Each named move below is a turn or a mirror, shown by a few rows before and after it. Which moves, in which order, take the first row of each later pair to the second? The first pair is answered.
move U:
[-13.6   0.9  11.7  -8.9   9.3   9.1 -10.1  -0.6   1.6  12.1   0.1  -7.7
   2.6   0.6  -6.1  -0.8  -0.1  -1.4   5.2  -2.7  -3.1  23.2   0.1  -9.0
   0.9  13.9  -4.9   3.7   3.9   5.9] => [-13.9   1.9  16.2  -8.0   5.5  10.6   4.6  -3.6   2.6   2.5   0.4   4.2
  -0.7  14.8  -3.3  -3.5  11.9   0.9   3.1  -8.1  -9.5  15.9   7.5  -4.6
  -1.9   4.9   1.2   2.6  -0.7  -0.1]
[ 25.4  -9.1 -14.3   5.3  -4.3 -17.4 -19.3  10.5   2.4  -7.8   2.6   1.2
   3.3  -4.8   9.9  -3.7   2.9   2.2  -4.2   1.5  16.5 -20.4 -26.9 -15.2
   5.6   1.5  -1.6  16.4   7.3   8.8] => [ 23.8 -12.9 -12.1   7.8  -9.7 -10.2   0.0   2.3   1.3 -12.8   0.5  12.3
   1.8  15.7   9.6  -9.0   9.6   7.0  -4.1  -7.1   5.8 -33.5 -22.7  -9.3
   0.9  -4.7   2.5  18.3   1.4   4.3]
[  2.4 -25.3   1.9  -2.9  -6.1  -2.4  -4.1  -2.5  16.3 -23.9   6.8  15.3
  -2.9  -1.6   7.5  11.2  14.1  12.8 -12.4  15.5  19.3 -14.7 -10.9   9.3
   3.0  -4.6  -0.5   5.3  10.7  14.6] => [  3.2 -25.5  -4.7  -7.7  -3.8  -5.2 -10.9  -2.2  16.2 -21.8   4.2  12.0
  -2.0  -9.0   8.5  15.8   8.8  10.2 -15.5  25.7  21.9  -8.0 -10.3  12.5
   7.1  -6.9  -1.9   7.5  13.6  17.9]
move L:
[-13.0  -1.1  14.4   6.4  -6.5   2.1   7.3  -4.3 -13.5  -5.8 -14.8  14.3
 -10.7  30.6   0.7   0.1  12.5 -10.2   4.8  11.1 -21.3   5.3  11.3   6.3
   5.9  -7.7  -8.1  -2.9  -1.1 -14.6] => [ -9.5  -1.9  -6.1  -2.6   5.5   1.3 -11.1  -4.3  -6.3  35.1  -0.7  -8.7
  -3.0   3.2  13.5   1.3 -12.0  -3.2   3.5   4.8  -8.6  25.1   3.1   4.3
   7.7   8.5 -22.7   1.9   2.7  -2.3]
[-12.3  -6.7   9.3   2.4  -0.9  -5.2  -3.9   5.9  -9.4 -15.1  -9.7   7.0
  -6.9   1.3  -4.2   4.4  11.7 -14.7   6.4  26.4  -0.1   4.0  18.2   7.1
  -6.1  -7.7  -4.6 -10.4  -9.9 -11.5] => [-10.0  -6.5  -2.7  -5.2   6.3  -2.6 -14.0   3.2  -3.7  11.2   0.3  -6.5
  -5.2 -18.1  11.7   4.9  -3.3  -9.4   8.1  18.9  10.4  20.2  15.7   5.4
  -3.0   6.3 -16.9 -10.2  -9.0  -3.3]
[  1.7   2.5  -1.8   2.1   1.2  -7.0 -11.8   8.0  -1.9 -14.6   3.7  -3.4
   1.3  -3.4  -7.6   1.7   3.0  -3.9  -0.1  12.7   7.3  -3.4  -4.1   2.0
  -0.9  -1.2   1.0   1.9  -2.1   2.0] => [  2.0   0.4  -5.7   0.7   5.4 -13.0 -11.9   4.6  -0.5  -6.2   6.5  -3.0
   1.7  -7.7  -4.3   4.5   3.7  -2.6  -2.1   9.4   7.0   0.6  -2.0   1.8
  -0.1   1.6  -2.8   1.2  -1.5   4.4]
move K:
[  4.5   1.7 -20.2  -2.3   2.0   4.6  21.9  -0.8  -2.5   6.1  30.2  -2.5
   5.9  -9.7  17.6   4.8   2.4   4.5   4.6  -3.1   2.3  -7.5  21.0   1.2
  -3.1  -5.3  -4.6 -20.8  -2.1 -11.1] => [ 13.5   0.0 -17.8  -3.3   0.2  -1.6  17.2   2.8   0.6 -22.5  29.9   0.6
  11.1 -16.0   5.1   4.4  10.2  10.1  -8.3  -1.2  -2.7 -18.4   6.1  -5.6
  -1.7  -3.3   7.7 -17.2   4.4   0.6]
[  2.0   9.4  -8.3   0.9   9.6  -6.6 -10.5   8.7  -6.5  10.5  -1.1 -13.9
   2.8 -16.1   3.5  -5.2  -6.4 -14.3  10.4  -3.7  15.5   9.1   6.8 -12.9
  -2.4   7.0   1.7 -10.7   0.9  -8.1] => [  9.7  14.7  -8.3   1.3   4.2  -1.4  -4.7   3.0  -1.0   1.6   3.0 -14.2
   7.5 -11.0   1.2  -5.3  -8.5  -3.5   7.0 -22.7   7.4  -3.6   0.5 -15.9
  -4.2   7.6   8.8  -4.8   6.8  -1.5]
[-22.6 -23.7  20.7  -2.3  -5.1 -14.2  -1.1   0.2  -4.8  21.8 -24.4   2.1
  -3.9  -6.0  -5.3   1.7  -4.6   4.2   7.2  18.4   1.1  34.6   1.3   5.1
  18.2  -1.8 -23.9 -10.1  -7.1  -1.4] => [ -9.1  -9.9  10.4   0.2  -5.5   5.9  27.4 -12.1  -0.6  28.5  -3.8   0.7
  12.4   5.8   4.4 -10.5 -10.4  27.0   8.0 -38.7 -20.5  14.2 -11.2  -3.4
  12.9  -3.4  -5.9   6.3   6.5   1.4]
[  2.4  12.1  -0.6  -0.6   6.3  -3.1  -3.4  17.2  -5.9   2.5  -6.5  -5.8
  -8.6   6.9   3.6   5.8 -10.2 -24.0  14.0  -9.5  -4.2  -9.8  13.5  -5.4
   4.0  -8.4  -1.5 -18.2   3.1  -4.0] => [  9.3   9.6   2.9  -0.8   4.1  -4.3   2.4  12.7  -4.1  -6.9  -3.8  -5.0
  -2.1   7.5  -3.7   3.8  -7.0 -15.4  10.1 -21.7  -6.2 -23.2   2.7  -7.1
   1.7  -5.8   9.1 -11.2   9.0  -1.3]
Now pairs of rows:
(2 to 3 moves a pair)
[ 19.7   6.9 -11.2   7.2  -3.9  -1.1  10.5 -12.7   4.6 -16.4  11.9   7.3
   9.1   7.7   4.9   4.1   1.8  12.8  -8.7  -6.9   5.8 -25.0  -6.5  -6.3
   8.7 -11.1  14.3   8.8   5.5  -9.4] => [  6.9   5.5  -5.1   4.8  -2.6 -15.3 -11.9  -7.2  -3.8   3.4  -3.3  -0.4
  -6.2  -4.5   7.4  12.9  -2.4 -10.2   7.1  28.7  19.9   2.6  12.1  -4.3
  11.8  -6.6  -9.4  -9.8 -10.5 -15.7] -> U then L then K
[  7.2  13.4   8.0   3.9   1.8 -11.3 -14.7   2.1 -11.1 -16.2 -14.7  -5.4
  -9.4  -4.4 -13.3  -1.7  -2.9 -17.0   8.3   6.4  -0.8   2.5   7.4  -7.6
  -1.9  -4.9  -1.7  -5.6  -1.9  -6.2] => [ 12.7  17.7  -3.1  -3.5   4.3   1.0  -5.7 -10.3  -6.1  12.0  -0.7 -15.5
  -1.8 -13.0  -1.6  -1.9 -22.2  -8.9  12.4 -19.7  -1.1  10.6  -1.4  -8.2
  -1.9  -0.6   0.0   1.0   4.5  -6.3] -> L then K
[ -4.1  -8.7  -9.3  -6.7  -0.3  12.1  -5.9   6.4   6.1  30.9  25.2   2.5
   1.5 -22.7  14.2  -0.2 -14.0  18.4 -15.7 -12.9   5.9   7.1 -36.0   5.9
  17.3  15.0 -10.8   8.9   0.1 -16.9] => [ -3.6  -8.9   6.9   4.3 -11.4  23.5  24.2   0.7   4.2   6.1  18.8  28.9
   0.6  13.1   8.7  -4.4   4.7  20.5 -15.1 -20.9 -12.3 -14.1 -22.5  17.8
  11.9  -3.8   3.2   6.6   0.4 -25.7] -> U then L
[ 19.9  17.3   3.9  -6.2  -1.7  -6.7 -23.7 -10.5  -4.6   4.0 -18.5 -12.8
 -19.7   5.7  10.4   9.5   1.7  -5.3  -4.7  14.2  -4.9  28.6  -9.6 -10.7
   6.8  -7.5 -17.0  -3.1  -0.9   8.8] => [ 29.2  15.0  -4.7  -7.3  -6.8   3.4  -4.8 -14.4   3.9   1.8  -0.1  -1.3
  -9.5  12.0  14.9   8.8   0.6  16.3 -18.9 -13.1 -11.7   8.5 -25.3 -11.3
   9.0  -6.0   1.0  10.2   7.3  19.4] -> U then L then K
[ 13.0  -7.1   4.1  12.5  -2.0 -11.9  13.1 -12.4  -8.2 -17.1  -9.5  -4.4
  11.5   5.5  -1.6  -2.3   5.9   7.8 -25.5  -4.5 -15.0 -20.0  -4.7  -5.7
 -10.5  -0.7   2.8  -0.9 -19.6  13.2] => [ 10.6 -14.5   6.7  14.1  -5.3 -21.0   7.1  -7.3  -9.0 -22.8 -13.5  -4.0
   3.2   2.0  -3.2  -1.7   7.1  -1.7 -21.9  16.8 -12.2  -9.8  -3.4  -1.0
 -10.5  -1.5  -1.8  -6.7 -20.7  10.2] -> L then K then L
[ 11.4  11.1 -20.1  -3.4   2.2  13.2  13.8  -6.4   1.7   9.8  15.1  -3.1
  13.1  -4.9   7.4  -8.9 -14.5  16.1  -3.2 -34.8  -2.9 -15.2  -5.0 -10.7
   3.1  -1.2  16.8   1.3   8.4  -0.1] => [ 11.8  14.8  -6.1   4.2  -3.0   6.9  15.9  -2.2  -5.9 -21.7   0.5   6.8
  11.5   9.3  -8.2  -8.5  -0.8   7.1  -6.5 -25.9 -12.1 -27.5  -3.3 -13.7
  -4.3  -3.7  24.3  -6.7  11.3  -3.7] -> U then L
[-14.1  17.7   6.3  -9.9   8.6  13.3  -1.4  -9.7 -10.1  39.8  -8.9 -22.2
   0.4  -5.7   7.4   1.2 -21.4  -0.3  21.9 -14.9  -7.3  35.6   3.9  -3.1
   1.9   3.7 -13.8  -1.6  -2.9  -6.3] => [ -3.4  20.7  33.4   4.0 -10.1  12.6  16.0  -7.8 -17.2 -26.3 -21.0   6.6
  -0.6  26.7 -25.1  -4.1   6.5  -1.3   6.7  -7.0 -26.2  -2.2  -0.5  -6.0
  -8.8  -8.5  10.3  -3.1   1.1  -8.8] -> L then K
[ 15.7  15.2   1.4   4.4 -16.9  -8.8 -11.6  10.7  -5.0  -7.6  -8.5   0.3
   0.2   8.3 -20.2 -10.4  18.0 -15.5  -8.4   1.5  -3.7 -14.4   7.6   8.7
  -6.6  -9.6  10.2 -16.9   7.6 -17.9] => [ 12.0  25.0  -7.3   4.5 -17.9   0.8   2.2   5.0  -7.0   8.7  -2.3   0.3
   4.5  16.3 -11.9  -9.4   8.4 -11.5  -2.8 -16.0  -9.2 -13.7  12.8   9.1
  -9.0 -14.7   9.8 -13.1   7.3 -20.8] -> K then K
[ -2.5  -2.9  20.0  -1.7  -6.2   7.9  -8.3   3.1  -0.9 -14.6 -14.5   2.5
   1.2   0.4 -22.2   6.0   5.9  -0.9   4.5  19.3 -17.1  12.4 -10.1   0.8
  -7.7  11.5  -5.6   2.0  11.9   7.2] => [  4.9   1.8   5.5  -9.4   1.4  15.9  -6.2  -6.3   8.7  -0.5   1.7  -7.2
   8.6  -9.5 -11.3   3.3  -6.5  12.4   4.6  -5.7 -13.4  10.2 -21.9  -5.8
  -7.3  15.2  -5.0  12.0  14.6  13.9] -> L then K then K
[ -5.8  -1.6  -7.8   0.2  -1.4 -11.7 -14.1  -0.9  -1.8   6.0   8.1  -1.0
   5.8 -19.9   4.8  -0.8   2.9  -5.1  -3.6  10.9   5.0   1.8  -2.8   2.5
   2.4  13.5  -7.7 -10.0   0.4   5.2] => [  4.4  -2.9  -4.4   4.9  -6.7  -4.9   9.6  -5.3  -0.8  -7.5  11.8  14.2
  13.3  -2.1   5.5  -4.9   7.4   8.7  -7.9 -12.7  -0.6 -16.4  -7.5   0.5
   0.4   9.4   5.0   1.0   6.5   7.3] -> K then K then U
[ -4.2  15.1  32.1   8.7   5.6  -5.1  -3.2  10.0  -7.6  -0.9 -15.1   4.2
 -11.1   3.9 -15.3   1.3   0.7 -15.9  23.5  27.0 -10.8  15.3  -9.7  -7.1
  -3.5  -4.1 -15.4 -19.6 -14.3 -10.7] => [ -1.7   6.8   9.0   2.1  12.3   8.3   9.9   1.0   7.6  40.2   5.6   0.4
  -6.5  -1.0  19.1   0.3 -13.1   5.0  23.9   6.1  -6.5  23.0  -7.7   3.4
  -0.5  -4.8 -24.1  -6.4 -14.2  -8.7] -> L then U then L
[-12.5  -2.6  10.6  -4.6  -9.0   2.3  38.3   1.4  -1.9   5.7  -3.3  20.7
  -8.1  30.1   2.5   0.5  -5.6  -4.6   7.2   2.4 -15.9   0.3  25.4   6.8
  -2.5  -6.1   4.8   0.3   5.8 -24.2] => [ -1.6 -10.1  -6.0 -12.4   0.3   7.7  31.0  -1.3  13.9  23.4  18.5   9.7
   6.3  13.3  22.7   3.6 -21.8  20.5  -8.9 -15.3  -7.9   0.7   2.1   6.5
   4.9   5.4   6.0  16.1  16.7  -3.0] -> K then L then U
[  1.3 -37.9   4.7 -13.8  -4.5   1.9 -17.8 -11.2   8.7 -11.1  -8.1   5.7
  -3.3 -16.8 -11.7  -3.3  12.7  34.7 -15.2  27.2  -9.5   9.0 -18.1  13.7
  29.1  10.6  -6.4   7.4 -13.7  30.4] => [ -9.1 -31.5   1.6  -9.7  -3.7  25.8  29.1 -20.7   9.1  17.5  -1.4  15.0
  -4.5  11.5  13.0  -8.0   6.3  36.7  -2.8  -9.5 -22.2   0.6  -1.5  16.6
  28.1  -3.7  -4.4  13.1 -13.2  12.3] -> U then K then K
[ -0.9  16.7  10.9   3.0   5.4  11.8   1.5  -3.6  -5.8  21.8   8.4 -14.1
   4.2 -10.9 -10.1   9.2 -14.9   7.6  21.0 -20.0  -6.2  21.2  -9.4 -13.2
  -7.0   2.4  -9.7  -1.2   2.0   2.0] => [ -2.6  12.9  30.4   9.5  -3.7   1.4  -1.6   6.4 -10.3 -21.2  -6.6   0.4
  -5.4   4.3 -30.0   9.0   7.4  -1.6  12.0   1.4 -13.9   6.8  -3.6 -11.8
 -12.7  -3.8   3.0  -6.2  -1.9   0.0] -> L then K
[ -2.1   6.8   2.4   9.4  10.9   4.2  22.5 -16.6   8.3  37.9  11.7  18.0
   7.9  11.5  15.7   3.9 -13.2  -9.0  26.6 -14.8 -12.8  16.3  -4.5   2.0
  -7.3  -0.8  15.2  -1.0  13.3  -9.8] => [ -4.6  -6.3  19.2  16.4  11.0 -12.8   1.1  -4.0   1.0   4.2 -11.0  23.3
  -5.1   4.7  -3.7   9.8   6.5 -29.1  20.2  39.2  -6.1  21.9   2.4   6.9
  -8.7  -1.1   8.9 -13.2   8.5 -11.7] -> L then K then K
[ -6.9  14.5  -1.8   2.9  10.6 -23.2 -22.5  21.2 -15.9  14.8 -15.8  -0.6
 -20.1   0.3  -9.9  -7.0  -4.9 -34.6  16.9  14.8  10.4  15.5  12.7  -3.2
  -6.2 -11.1 -12.0 -21.3 -12.5 -18.8] => [  6.1  32.2   0.3   4.0   3.4  -1.0   1.0  12.7 -19.9  -0.7  -4.8   3.2
  -0.4  21.2 -20.8 -18.4  -5.8 -18.1  12.4 -33.0 -13.5 -14.6  -1.5 -21.0
 -18.0 -17.1  15.7 -11.4  -1.1 -24.0] -> K then U then L
[ -2.8  -5.7   3.8  -0.1  -6.5  -3.7  -9.8  21.4  -5.3 -17.6   0.5   4.1
   5.5  -6.8 -23.8  12.3  18.9  -2.5 -16.2  20.4  -2.7   2.1 -10.1   3.6
  -5.6   4.3  -2.3  -3.7  -6.1  10.3] => [  1.8   8.5 -11.8  -4.6  -0.6   9.9  -6.5  14.6  -3.9  12.5  15.6 -15.4
  18.2 -12.6 -16.0   9.3  -5.4   6.7  -4.6 -19.8  -8.6   7.7 -15.0  -8.8
  -4.4   9.6  -2.4   2.2  -0.3   5.9] -> K then K then U
[ 10.9  -2.9 -13.4   4.8  -4.9  18.0  14.0  15.4  -5.2 -10.3   3.2  15.1
  19.7  14.6  -4.2  -4.1   9.9  11.3 -11.4 -29.2  -4.6 -13.1 -13.3 -13.3
   9.9  -2.8  36.1  -2.4   8.9   5.7] => [ -1.5  -9.5  -3.5   8.7 -11.0  17.6  26.0  12.0  -8.2  -6.8  -3.5  30.0
   2.8  30.6   2.1  -0.7  20.9  -3.8  -7.6 -14.4  -4.4 -10.0  13.2  -0.3
  11.7 -19.5  26.6  -8.0   1.3  -8.2] -> U then K then U
[ -1.4 -12.4 -19.7   5.1   6.1   4.4  12.0  -5.2   8.9  15.8  16.5   1.0
   6.4   1.2  25.8  -0.9  -9.7  17.4  -6.7 -18.4   8.9 -11.3  -1.6  13.1
   4.6  -4.8   4.5  12.6  -3.3  -2.8] => [  1.0  -4.4  -1.4  15.1  -6.7   3.8  19.1  -2.4  -1.4 -24.2   1.9  16.1
   1.0  21.1   2.8  -3.6  10.4   8.7 -10.1  -9.2  -2.7 -28.1   2.6  13.9
  -0.9 -13.5  15.0   1.3  -3.1 -14.8] -> U then L
[ 14.8   4.3  11.8  14.9  -0.2 -15.0 -16.2   8.0 -12.2 -20.5  -9.2   0.6
  10.2  -4.7  -9.5   1.1   1.7 -14.5  -3.9  18.0  15.3  -9.6   5.3 -11.2
  -2.3 -17.6   4.3 -13.9   8.8   6.0] => [ 13.7  -0.2  -4.9   9.4   9.5 -11.6 -21.6   5.5  -4.8   9.9  10.6 -12.6
  16.2 -20.8  10.2   0.2 -14.2  -3.8  -3.8   5.6  28.8   4.9   4.0  -8.0
   5.5  -5.0  -3.6 -10.7   3.2  11.9] -> U then L
[  1.2  19.8   3.3  -5.5   1.0  10.8  10.1  -5.6  -9.5  15.2   3.0 -11.0
  12.7   4.2  -5.0  -3.6 -17.8  -2.6  16.1 -34.0 -17.6   5.5   4.3 -18.1
  -9.5   1.1  -4.0   5.3   9.2 -11.4] => [ -9.9   4.9  16.8   4.9  -7.1   0.9  11.7  -1.1 -19.1  -7.7 -11.9  11.3
 -11.7  23.3  -8.6  -2.9   5.6 -14.1  16.4   7.1 -15.7   1.0  21.2   1.6
  -4.1 -12.3  -8.5  -9.7  -0.7 -20.2] -> K then K then U
